Read these off the matrix that follows. Counting starts at 0.
1) Which number is the entry in row 2 and column 0?
2) Which number is the entry directly above 898?
3) Which number is the entry directly above 545?
4) Which number is the entry directly above 322?
5) Which number is the entry just right of the largest entry?
6) Which number is the entry in row 1 and column 0?
7) Which number is the entry in the bottom-left corner?
8) Which number is the entry in the top-right corner?
[[620 864 511 495 386 700 818 670 264]
 [611 904 577 525 479 684 898 677 298]
 [679 660 222 793 802 640 650 545 775]
 [668 574 403 641 956 683 725 612 646]
 [501 438 746 421 844 847 836 755 322]
 [607 860 511 562 377 689 959 692 315]]
1) 679
2) 818
3) 677
4) 646
5) 692
6) 611
7) 607
8) 264
